Rotation paths and how fast each direction turns (deg/step)
Each turn is a multiple of 5 degrees from 10 to 175, or 0.
Each row of a path follows its step; steps can be skipped.
Rotation 1:
step 0: [  4  -5  20   7   6 -11  -6   6  -9  17   0   4  -7  13  21   6  12  -3
 -10   6  -9 -14 -17   7  -4   2   1 -10  13  -1 -27   8  -3  -1  18  11
  -3  -2  -3]
step 3: [-23   1 -11 -14 -17  -5   0  -9   2 -11  10 -20   9   8  -5   9  -5   5
   2   8 -17 -14 -10  -2   5   2 -16  -5  -6  -5  10  -7  -1  15  12  -6
  -9   0  20]
step 4: [ -6  -3  -6  13   8  -9  -1   5  10   4  15  16 -20 -12  -4  -1   0  17
  17   1   9   0  -2  -5  21 -18  22  -3   4  14 -12   0  12   2  -5   0
   5   5  -6]
step 5: [ 16   8   2 -11  -5 -12  13   3  20  -6 -12   0  17   9 -12   9   4 -15
  -4  -7  -3  -8  12  19 -19  -8   0   6  16  -6  -6  -2   6 -13  -6  -9
 -15   6   1]
step 7: [  9  -4   2  -8  19   3   7  11  -1   7  15  -8   3  -9   8  15   1   2
 -21   9   0   8   4  -3 -19   7 -18   1  -6  21   1 -17  14  10   8   4
  15  10   0]
step 9: [-13   1  -5  -5   2  -1  -5   4 -16  -4  12  17  11  20  12   5  -3   4
  -1 -10  15  -5   7  -7   4  15  -2   6  -3  -6   0   1  24  10  -4 -15
 -25 -12  -8]
step 11: [  5  14  15 -10  -5  -2   1   7  11   5   8  -8 -16   0  13 -25 -15  20
   2  -5  -5  -1  10  15  -5 -15  -3   9  -1 -13 -16  -8   3  11  -2  12
  -9   1   9]
step 12: [ -6 -11 -11 -16  13  20   1   1   9  -8   3   5  15  -4   1  15   8 -13
  13  25   1   6  -6   1   4 -13   4   1   8   2  -6   7 -19  -7   5   7
 -13   6 -17]
step 13: [ -5  -6  -4   5  -1 -11  17  -9 -18  10   0  -8 -15 -13  10  16  -3  -5
 -18 -16  12 -20   0  14  -4  -4  10 -11  -8 -14  11  -6   3  -4  -3   0
   7  11  -5]
Directions:
[ 7 -1 -3  5  4  2  0  2  1  3  1 -3  7  0  0  4  2  1  2 -4 -5 -1 -5  0
 -4  2 -1 -1  5  4 -1 -2 -3  1  1 -3 -4  3 -6]
145
[ 0  3 -6  2 -3  6 -1 -7  5 -3  0  0 -2  5 -4  2 -2 -4  1  4 -1  2 -1 -4
 -4  1  6  0 -3  5 -3  3 -4 -1  1  2  2 -1 -1]
170
Rotation 2:
step 0: [  9   5  -2  14  -8  -4   0   0  -4 -25  22  -4   2  -3   5   7  -4  -4
  -4  -3 -17  -8  11  30  -6 -23   6   5   5  -4  16   0  -6  -5   1   9
  12 -16  -7]
step 1: [ 22 -11 -20  -5  -3  -5   2  23   3  -4  -6  -6  18   8  -8   3   5 -19
  -8  13  -8   8 -14   3 -16   4   6   1 -15 -19  -3   7   7  13  13   3
  -4  -9  -4]
step 2: [-11  11  -3   8  -4   3  -4   5  13   8  -3   5 -10   4  -2  20  12 -13
  11  11 -12  17 -14  -8   2  -1 -26  19  19   5  -6  10 -11  14   8   6
 -14  -1  -8]
step 6: [  2   9 -14  -1  15  -1   5   2  14 -10  13 -25  11   1 -13   7  23  -6
  -1  18 -15  17  -6  18  -4  -2  -8  -1   2   2  13  -7   2  -5  -2 -22
  -4   3  -6]
step 7: [ 16   9 -10  11  -7 -20   4  -5  23  22  -5   1 -11  -1  -8   6   9 -15
  -5   8   4 -15 -20   3 -12  11  -8   8   0  -2  10   7 -14 -10  -9  13
  -2 -12   6]
step 8: [  9   3  32   3   1  -6  -9   7  -2  -4 -12   1   0 -16  -5   9  -5  -3
   9   9  10   6 -23  -2  12  -2   6   7   1   8   5  15   0  30 -22   7
  -1  -3  -7]
step 9: [ -6   2 -20  -8   6   0  -9   6   9  -8  -1  -5   2 -10  27  10  12   9
  18  -3  21  -5  -2  -9   9 -28   0  -3  -5   3  -7   4   3  11  -9 -16
   2 -12  14]
step 10: [-11   1  -6   7   3  -7  15   8   6   4  -1  -4  -6  24   8   5 -14   1
  -3  16  10   3   1   1   1  -1   5   4   6  -6  16  -5  -4 -10  -6 -32
  34   4  -3]
step 14: [  0 -10   3  -5  11 -18   1  -2  -1   4 -25  -5   3  -7  13   9  10  14
   0   5  10  11   5   2   3  -7 -11  17   6 -13  -5  16  11   3  -7   9
  31   6  15]
Directions:
[ 3  3 -2  2  1 -4  4  5 -1 -1  1 -3 -1 -4 -5 -3  0  1 -7  0 -3 -1  0  0
  5  1 -4  1  0 -4  3  7 -1 -2  4  0 -8 -3 -3]
65
[-3 -1  0  5 -1  2 -5 -4  0  3 -1  3 -5 -6 -2 -6  2 -4  4  0 -1 -2 -3  5
  4  3  4 -1 -3  0  1  2 -3 -4 -5  2 -1  2 -5]
85
